Each path below is one point turned by a fixed rotation once a step. After each direction that follows a path, write how fast that rotation turns it, in degrees a step (0 if it stays still).
Each turn is a multiple of 5 degrees from 10 to 175, or 0.
path 1
-6 64 -12 24 39 33 -14 33 2 -26 -2 -5 11 -16 64 41 -22 -15 4 -5 26 -3
 -21 -21 11 -12 -9 56 1 10 6 12 -2 13 -32 18
0 82 6 21 16 31 0 7 12 -24 -8 -2 6 -7 71 33 -29 -6 7 -4 42 -8 -24 -30 10
 10 -1 41 35 -10 -1 2 12 17 -9 -3
7 54 6 14 33 29 9 5 9 -19 19 -8 5 -9 61 42 -37 -32 15 13 21 6 -22 -41 23
 0 1 50 36 7 27 40 1 3 -12 2
7 57 -3 29 7 44 -28 -6 -8 -30 6 -10 -6 -22 69 42 1 -21 3 10 11 7 -28 -27
 6 1 -20 51 39 -8 17 16 -8 15 -24 -3
14 56 -8 10 -1 17 -14 -7 12 -41 -4 -24 18 17 73 34 -23 -25 9 17 14 3 -37
 -31 26 12 -19 47 24 -25 29 11 5 16 -8 2
24 36 17 25 17 31 -18 -10 5 -24 -5 -26 -1 -9 71 29 -21 -42 18 39 24 18
 -48 -30 29 13 -8 33 21 2 5 17 -18 -4 -1 -4
15 44 -15 20 14 30 -49 13 -10 -31 -12 -25 5 0 57 46 -15 -38 8 23 23 27
 -22 -36 23 1 -38 52 10 -8 12 0 -11 -13 -1 12
19 47 -4 17 24 23 -23 20 21 -29 -29 -33 7 12 75 21 -8 -28 8 10 43 12 -44
 -18 28 0 -30 46 -4 -2 -11 -4 2 7 -14 -6
18 54 20 11 27 19 -13 12 4 -10 -14 -15 -13 11 57 36 -34 -30 9 13 47 31
 -21 -39 29 4 -22 53 12 2 -10 2 6 -23 19 -12
16 45 4 12 39 24 -17 29 0 -8 5 -18 -21 1 56 41 -8 -34 -1 1 23 25 -21 -22
 20 -21 -30 77 -3 11 0 18 -4 -6 -23 -11
12 73 16 9 9 18 -8 9 1 -13 -4 -9 -22 12 65 34 -10 -10 -4 -9 27 10 -24
 -14 15 0 -26 78 11 -21 -9 -12 11 13 -9 -16
19 60 29 2 25 5 16 6 4 -8 17 -16 -13 17 60 35 -41 -31 9 9 20 10 -36 -22
 32 2 1 77 -3 -13 13 13 2 5 -4 -6
13 62 27 23 18 29 -18 3 -25 -12 18 -12 -20 -24 58 41 -18 -24 7 13 6 8
 -30 -16 14 0 -4 75 -3 -4 4 0 -21 5 -13 5
6 -3 17 -2 5 -3 15 -6 6 7 5 1 -2 -1 -2 -2 -16 -8 8 10 6 3 -3 -7 8 6 14
 -7 4 7 -2 8 -1 -11 15 -4 => 115
3 -13 -12 2 -5 6 -9 -7 9 -8 -8 -6 6 4 4 0 9 -7 2 10 1 8 -3 -8 3 3 -12
 -15 20 1 6 9 2 -3 2 -7 => 25
-16 -1 4 1 -4 10 -6 -8 10 -18 12 -2 -1 -11 -4 -3 -1 -4 -6 -7 9 -4 1 0 7
 7 -9 7 -15 -1 -1 12 7 -2 9 -5 => 0
path 2
21 0 -3 9 7 43 -15 -46 -16 10 24 13 -28 -18 29 -15 -9 -3 -44 10 -22 -28
 -15 2 -4 29 1 -1 1 -9 -23 7 9 -92 -2 -62
31 16 2 -7 4 44 -21 -22 -11 24 22 7 -23 -22 23 -19 -14 -27 -39 3 -17 -18
 -11 -21 -17 -6 21 -8 -4 -12 -7 7 19 -87 -7 -66
23 6 18 18 -1 32 -19 -18 -8 13 30 20 -27 -13 30 -39 -11 -25 -36 0 -12
 -38 -20 -27 -10 6 22 -11 28 1 3 -1 16 -69 -20 -76
14 -1 22 11 -7 37 -4 -21 -13 2 7 16 -25 -15 30 -35 -8 -29 -50 -1 -22 -27
 -23 -5 -16 24 -4 -8 21 -20 -29 11 25 -71 -11 -73
8 22 17 -7 -11 40 0 -20 -16 24 21 21 -15 -5 20 -25 2 -40 -37 6 -6 -22
 -26 -18 -26 10 4 -8 -7 -10 -19 19 38 -70 -15 -74
-7 8 0 8 0 34 5 -27 -20 29 37 31 -15 -5 16 -24 -4 -17 -26 6 -9 -46 -31
 -15 -18 8 15 -1 16 -4 -14 -1 39 -63 -25 -77
-8 1 0 2 9 46 0 -6 -22 8 13 15 -14 -21 8 -23 -20 -27 -38 -9 -24 -32 -22
 0 -18 3 5 -8 20 -22 -22 -14 43 -61 -15 -89
-13 25 19 -8 -4 53 -18 -6 -19 -1 19 16 -8 -15 -1 -28 -2 -42 -26 -1 -6
 -28 -19 -12 -17 5 2 -24 10 -6 -3 -1 40 -54 -15 -96
-22 12 11 8 0 46 -15 -31 -24 -2 28 27 -8 -7 4 -21 5 -18 -21 11 -5 -47
 -25 6 -5 34 -11 -15 20 5 -9 -4 33 -58 -17 -86
-18 15 -12 -8 10 59 -12 -34 -30 2 24 13 -7 -20 -1 -7 -5 -14 -28 8 -17
 -25 -16 17 -10 21 -11 -9 -6 -13 -24 -5 33 -77 -2 -80
-4 26 -10 -12 11 58 -32 -23 -19 8 44 13 -8 -22 -3 -7 -10 -20 -17 3 -5
 -28 -7 -11 -6 1 14 -18 -5 3 9 -11 28 -72 -7 -87
0 4 1 15 16 51 -36 -28 -16 -14 34 15 -17 -24 8 -17 -11 -5 -25 -1 -15 -39
 -7 -1 7 22 5 -19 26 3 3 -22 13 -67 -12 -86
6 15 10 1 7 59 -40 -26 -16 -19 12 5 -15 -30 11 -17 -3 -21 -38 4 -16 -13
 -4 4 -2 27 -9 -23 2 -7 -13 2 10 -81 4 -76
-6 5 0 -4 -7 -1 6 -17 -4 6 3 4 1 8 3 4 13 1 1 11 7 1 -7 7 -2 15 -12 3
 -15 4 -12 15 0 -5 3 9 => 80
3 15 5 -9 -7 1 -9 3 4 9 12 3 3 5 -3 -1 8 -11 9 3 14 1 0 -16 -1 -10 8 -6
 -8 11 16 5 2 4 -5 -2 => 125
path 3
22 29 -6 27 22 -51 1 18 -41 -16 20 34 3 -13 -1 32 51 27 -27 42 20 -22 16
 3 19 28 -23 17 28 0 -31 -5 -14 26 35 -11
-1 -2 -5 14 39 -60 -29 5 -42 -19 36 9 -11 -18 23 13 28 19 -23 32 41 -1
 33 17 1 25 -28 16 22 20 -46 -27 -20 29 18 -11
16 -6 -1 -22 45 -77 -4 16 -27 -29 12 25 -30 -23 -5 19 37 29 -17 27 33 8
 36 -16 18 26 -24 -10 23 9 -10 -25 -5 35 28 -11
14 11 23 -9 44 -47 20 13 -39 -25 28 19 -14 -22 22 28 46 31 -15 18 23 1 8
 12 34 40 -14 -9 47 13 -13 -15 -43 18 10 7
-17 8 -16 0 44 -32 -1 52 -33 -30 34 15 2 -28 16 25 52 40 -31 16 24 9 39
 8 23 33 -3 15 18 16 -18 -6 -26 20 27 3
25 19 -6 7 19 -53 -2 14 -32 -27 34 15 5 -33 3 20 40 29 -20 42 27 -20 19
 -3 30 28 -13 19 5 25 -19 -4 -23 28 62 9
7 5 -13 17 42 -56 -14 -3 -27 -33 29 16 0 -25 2 33 24 34 -6 12 39 -18 22
 15 11 32 -37 20 35 27 -20 -13 -44 25 26 -27
18 14 -10 13 36 -64 -4 27 -40 -17 6 39 -15 -12 -8 35 51 27 -26 34 25 -4
 31 1 8 21 -26 7 36 -6 -28 -15 -1 30 17 -27
10 6 21 -2 35 -58 -9 5 -51 -10 34 11 -20 -20 32 6 44 21 -25 40 33 5 21
 15 16 30 -16 0 23 12 -40 -29 -24 29 13 13
-4 -13 -7 -28 53 -59 -1 28 -23 -38 27 7 -24 -29 11 18 31 37 -18 10 34 17
 39 -4 22 32 -12 -3 16 27 -6 -21 -22 26 26 -2
23 20 9 -9 29 -45 26 22 -33 -26 26 28 -1 -27 2 34 52 41 -15 23 16 -13 11
 -3 40 34 -12 -1 36 14 1 -1 -36 18 39 5
-13 14 -15 22 35 -32 -6 31 -37 -23 39 11 15 -24 17 32 45 38 -20 17 28 -8
 25 22 21 32 -19 29 27 22 -28 -3 -40 19 24 -7
18 12 -21 11 25 -65 -20 20 -33 -22 23 23 -3 -25 -10 23 38 29 -26 43 33
 -9 37 -9 11 15 -21 23 2 15 -26 -10 -2 34 54 -12
-2 -3 -2 -4 -4 -2 -13 1 -1 2 10 -11 -1 -4 8 -15 -5 -5 -6 10 6 4 8 -2 -2
 -4 6 6 -21 8 -10 -5 8 4 13 12 => 100
10 -5 -2 2 -2 -10 -8 -1 -8 5 -13 3 11 10 -3 -14 -4 4 -2 -5 6 16 -2 8 4 6
 10 9 0 3 11 11 0 -16 -5 3 => 0
path 4
-33 5 -32 15 -27 -58 18 7 15 -52 16 -5 -33 37 -2 -18 4 -14 -29 -3 8 14
 46 20 -12 -8 9 8 18 18 -33 38 -22 -16 11 42
-50 37 -42 21 -15 -33 16 28 12 -33 21 11 -20 42 13 -26 -4 18 -18 -21 5
 -15 25 20 -20 -9 10 3 25 8 -55 36 -6 2 3 53
-47 21 -36 8 -14 -34 14 33 9 -20 48 -15 0 21 18 -7 0 -8 -33 -30 4 -13 35
 30 -40 -2 37 -9 7 -18 -36 15 -29 -29 2 44
-36 14 -28 23 -29 -58 17 4 5 -37 31 -20 -29 26 -10 -2 -5 -24 -40 -17 2
 11 60 23 -19 7 12 7 15 17 -24 18 -31 -18 5 38
-47 45 -35 26 -8 -40 25 8 18 -35 15 11 -30 31 6 -25 -4 18 -27 -26 17 -2
 41 8 -9 -17 9 15 14 19 -46 36 -16 4 8 46
-46 19 -44 1 -7 -33 18 33 17 -32 34 4 -2 23 25 -22 11 7 -23 -23 11 -9 28
 24 -27 -19 40 -8 3 -18 -43 36 -20 -22 9 44
-41 3 -34 11 -32 -54 2 24 3 -40 35 -19 -21 37 -1 -6 3 -27 -29 -11 -4 5
 38 35 -28 9 19 -4 23 4 -29 25 -26 -25 2 42
-49 47 -29 35 -15 -40 20 7 5 -25 23 -5 -31 40 -2 -10 -18 6 -27 -25 6 -8
 43 20 -23 4 -2 10 23 21 -45 19 -17 3 -1 44
-44 40 -46 12 -2 -32 28 17 19 -20 37 3 -5 12 18 -20 0 10 -35 -34 18 -11
 41 12 -24 -17 38 5 -2 -9 -41 21 -26 -18 11 38
-34 -5 -41 5 -23 -56 14 23 20 -48 30 -9 -17 23 5 -17 12 -22 -32 -16 6 10
 42 24 -11 -6 30 -1 8 -2 -20 36 -30 -31 9 38
-46 28 -30 25 -19 -44 13 17 6 -47 14 -2 -36 52 2 -18 -4 1 -18 -12 4 -4
 28 30 -19 -1 1 1 32 20 -40 39 -12 -2 2 50
-52 47 -40 14 -9 -21 19 27 6 -13 37 -2 -4 29 21 -18 -5 13 -31 -23 10 -15
 31 21 -46 -7 27 0 10 -2 -54 17 -17 -8 3 49
-39 7 -43 15 -25 -53 16 17 12 -29 45 -14 -3 13 1 -5 -2 -21 -41 -28 5 -3
 52 20 -24 0 35 7 5 -4 -29 12 -37 -28 8 32
-19 10 1 -7 -4 0 -5 3 0 3 -8 -16 13 -4 -4 0 -11 -5 3 9 10 -3 5 5 13 2 6
 12 1 -1 -3 15 -5 -2 0 8 => 0
1 0 19 3 4 -5 -1 -8 -6 -11 -5 -15 -18 7 -4 9 2 -12 0 3 5 10 2 11 -2 1 -4
 -10 4 5 13 4 -3 -4 -3 1 => 110
-4 6 3 4 -8 7 -7 6 -12 14 11 -9 4 4 -4 11 -10 -4 -1 -2 -8 -9 1 7 -16 15
 -5 -2 8 0 -6 -15 2 2 -7 2 => 80
path 5
0 33 -16 46 22 6 -36 -23 -2 12 -26 -12 22 35 -10 22 -1 14 -3 -5 -38 27
 -8 -30 -9 28 30 -10 52 33 -38 47 -39 19 13 -4
7 12 -13 53 15 11 -53 -2 -13 -1 -22 -6 32 29 -13 41 -6 19 3 7 -23 2 0 -7
 -14 15 38 -3 33 29 -48 54 -47 23 14 5
-6 12 -19 39 7 3 -49 7 -26 -9 -16 -9 29 17 6 32 -25 26 -3 21 -23 11 -23
 -9 -20 -2 56 -13 45 -2 -46 48 -47 24 7 4
-4 27 -21 41 16 0 -41 -10 -14 17 -8 -6 5 18 1 17 -36 21 -12 15 -38 8 -35
 -38 -17 -4 50 -9 63 1 -34 41 -44 16 1 3
15 26 -16 48 17 0 -48 -8 0 33 -12 15 1 21 -13 30 -32 16 2 5 -27 -15 -22
 -44 -11 -3 41 12 46 21 -36 46 -39 24 11 5
1 18 -15 23 12 -4 -49 15 1 16 -29 30 16 18 -14 38 -40 25 13 15 -17 -10
 -15 -29 -13 -19 57 13 26 5 -33 62 -33 36 21 -3
-21 33 -16 1 15 -6 -35 8 -3 15 -36 19 17 18 -9 21 -38 28 5 5 -29 27 -25
 -41 -9 -13 57 1 42 -8 -26 59 -29 36 17 -9
-9 42 -15 12 26 -3 -28 -12 10 31 -37 14 13 25 -17 23 -20 22 1 -14 -37 29
 -16 -53 -4 10 39 4 46 23 -27 50 -32 27 19 -12
-4 27 -7 28 20 7 -42 -6 4 18 -45 13 29 30 -23 43 -6 23 14 -10 -24 17 7
 -30 -6 19 35 9 22 36 -36 62 -35 32 24 -10
-20 23 -11 19 9 2 -45 1 -17 -9 -40 -8 42 24 -8 33 -8 31 11 9 -26 30 -3
 -10 -12 16 49 -8 25 13 -40 59 -41 35 21 -11
-17 29 -17 29 14 5 -34 -17 -18 0 -22 -22 27 23 -2 13 -11 26 -4 11 -42 40
 -15 -26 -16 17 44 -14 56 15 -38 42 -43 19 12 -8
13 26 -15 59 17 8 -42 -25 -9 15 -10 -13 16 28 -9 24 -14 15 1 11 -38 10
 -9 -30 -12 20 30 -1 54 32 -43 42 -46 14 9 3
12 12 -16 55 6 1 -55 0 -14 -4 -10 1 27 20 -8 39 -27 21 11 22 -19 -10 -9
 -12 -17 -1 45 3 41 16 -44 58 -45 26 14 9
-10 -7 1 -10 -7 -2 -4 15 -9 -18 -5 1 10 -5 5 3 -5 5 4 9 7 2 -1 14 -3 -9
 11 -4 -9 -14 -2 6 0 7 3 -1 => 100
-8 8 5 -9 -5 -3 2 -15 -3 -5 -8 -6 7 -3 -8 -7 2 4 13 10 -5 16 15 1 4 13
 -4 10 -6 10 2 3 2 1 8 -8 => 35
3 1 1 8 -6 -2 -7 -10 -13 2 13 -9 -6 -11 0 -7 -11 3 1 25 -4 -13 -1 1 -5
 -4 5 8 -1 0 -2 -7 -9 -7 -7 4 => 40
path 6
-56 3 -9 -16 -30 46 -25 10 17 27 -5 -13 4 14 -27 -7 15 -56 29 -18 3 -3
 -1 54 52 -34 -1 18 -10 26 0 -39 5 -18 26 -9
-31 -14 -6 -20 -18 52 -9 25 5 3 -1 -3 -20 13 -35 -9 -1 -66 13 14 10 15 6
 36 47 -28 13 26 -11 15 12 -47 -3 -18 51 -24
-52 -2 -9 -24 -24 52 -22 12 20 21 0 -18 13 8 -23 -14 17 -63 22 -14 0 -1
 -16 44 42 -33 4 26 -6 17 -7 -48 10 -14 27 -14
-37 -28 -11 -32 -15 55 -3 22 10 -4 -3 -2 -21 13 -23 -13 2 -66 9 13 15 11
 -3 38 41 -28 17 27 -3 4 4 -56 5 -11 49 -19
-56 -9 -17 -24 -21 50 -11 4 15 9 5 -21 15 9 -19 -11 19 -62 22 -11 -5 -3
 -31 38 37 -30 3 36 -13 9 -19 -53 5 -11 29 -13
-48 -34 -21 -31 -16 51 -1 18 11 -10 -8 4 -30 12 -13 -5 5 -57 15 6 17 9
 -7 36 37 -25 12 27 -5 0 -10 -58 4 -12 42 -13
-59 -10 -21 -18 -18 49 -4 4 3 0 5 -20 5 1 -13 -4 21 -61 27 -9 -5 2 -34
 33 36 -28 2 41 -19 5 -29 -53 -5 -10 23 -17
-59 -34 -23 -24 -20 47 2 14 5 -13 -11 8 -36 11 -3 2 9 -50 24 0 14 8 -5
 43 42 -29 6 24 -9 6 -18 -52 -2 -12 38 -11
-62 -3 -21 -9 -18 43 0 4 -8 -3 6 -19 -7 -4 -14 2 17 -57 34 -4 -3 8 -21
 31 49 -29 -2 43 -28 10 -31 -45 -17 -15 23 -16
-66 -23 -26 -14 -23 42 1 12 2 -6 -18 7 -39 5 -5 9 13 -46 30 -6 14 11 8
 50 47 -29 3 17 -14 13 -18 -47 -4 -16 31 -4
-56 5 -16 0 -18 46 -1 4 -12 -1 6 -20 -11 -6 -27 3 16 -59 36 4 2 18 -9 34
 57 -30 0 41 -30 19 -18 -40 -22 -22 22 -22
-62 -13 -21 -8 -27 44 -10 15 5 7 -16 7 -33 7 -14 8 10 -42 34 -16 16 9 15
 54 55 -33 1 11 -14 25 -7 -39 -1 -22 27 -6
-48 8 -12 -2 -17 47 -3 12 -12 4 7 -16 -10 -1 -35 1 3 -62 31 11 4 18 2 32
 57 -32 4 36 -30 26 -1 -35 -21 -24 31 -22
5 12 3 6 5 1 3 -4 -10 -1 13 -15 14 -7 -10 -1 1 -8 1 8 -8 5 -13 -12 1 0
 -1 15 -10 0 -2 2 -12 -2 -1 -8 => 170
-13 2 -8 11 0 -5 10 -5 -13 -9 -3 4 -15 -8 10 13 3 8 11 -2 2 6 4 -1 4 0
 -5 1 -10 3 -15 4 -11 -2 -9 2 => 25
path 7
-4 -40 41 -39 -18 40 -37 -16 4 37 -22 47 -28 -3 -7 36 -4 7 1 1 66 21 7
 -3 7 -45 -37 7 -11 -4 -2 -16 9 -16 18 8
1 -44 30 -31 -7 30 -30 0 30 33 -68 19 -3 6 -1 36 -26 -22 2 19 59 17 8 8
 37 -26 -31 -4 9 -38 -13 4 7 -8 19 7
-8 -31 25 -45 12 41 -16 20 26 30 -31 24 3 1 3 0 -27 4 -33 -12 57 16 36 6
 7 -58 -29 -25 8 -40 -12 -9 4 5 23 23
-19 -52 16 -29 2 57 -35 17 4 4 -26 33 4 10 -21 26 -22 -11 0 -11 70 2 12
 -15 11 -36 -31 -3 13 2 -19 -29 -18 13 43 13
-34 -62 -5 -50 -3 23 -29 11 -8 20 -36 15 6 -7 -7 22 -3 -11 12 -1 73 26
 16 0 11 -37 -38 2 3 -36 -34 9 -23 -14 4 7
17 -26 16 -63 6 32 -35 -9 -3 48 -7 35 -21 -6 0 12 -6 -8 0 -18 77 31 23
 12 31 -35 -20 -3 14 -20 -33 -7 -2 -1 16 10
-21 -24 40 -35 -13 19 -34 -16 21 27 -28 26 -9 10 -8 33 -23 14 20 7 80 13
 -8 -1 30 -36 -38 -16 2 -19 -11 -20 15 -11 31 16
-6 -58 28 -29 -13 38 -18 -2 16 42 -55 30 -12 5 2 12 -37 -16 -14 15 51 26
 18 -16 8 -59 -31 -18 1 -26 -1 -2 6 -7 -2 9
15 -36 36 -40 17 57 -27 13 28 -1 -41 27 -2 -1 5 27 -12 -14 -10 -11 62 13
 34 5 9 -47 -18 4 9 -26 -17 -2 -8 -8 39 11
-37 -48 3 -41 -6 38 -38 30 17 28 -29 33 13 2 -21 20 -8 5 -19 -7 62 3 12
 15 15 -23 -54 -2 -1 -28 -19 -22 -11 11 29 19
-14 -47 -6 -47 6 29 -26 8 -9 34 -28 14 4 9 -8 2 -33 -22 8 -5 77 22 15
 -12 30 -38 -19 -19 27 -15 -39 -6 -17 11 14 6
-12 -36 29 -52 4 30 -30 -16 -8 16 -6 31 -16 -11 4 21 -5 16 18 -17 84 29
 17 -4 3 -58 -28 -7 0 -15 -20 -2 -5 -22 20 10
2 -44 32 -38 -22 32 -42 -14 11 45 -40 42 -22 5 -13 42 -10 -13 7 13 66 19
 -2 6 32 -25 -36 12 -2 -14 -12 -14 8 -11 12 1
9 -8 -5 -1 -7 8 -2 0 -9 21 6 15 -10 1 -5 -9 0 -7 -18 0 -9 1 3 -2 -4 1 -1
 4 -1 10 3 -10 0 10 -11 -1 => 155
-10 -9 3 8 -2 4 7 -7 -9 -9 4 0 0 4 1 -5 -14 1 6 1 3 0 -3 -23 -12 -16 5
 -12 1 13 5 -5 -1 0 0 1 => 95
-8 7 9 -10 -2 4 0 5 -14 7 -9 -7 -9 5 -9 11 -6 8 -9 -2 7 -10 7 2 5 -9 -2
 0 3 8 3 19 -3 9 2 -11 => 0
-10 -5 -20 -9 6 -2 -4 8 -16 -5 12 -2 7 -3 -6 -6 8 0 6 -10 8 0 2 0 -2 5 0
 5 5 4 -14 -2 -16 7 1 0 => 60
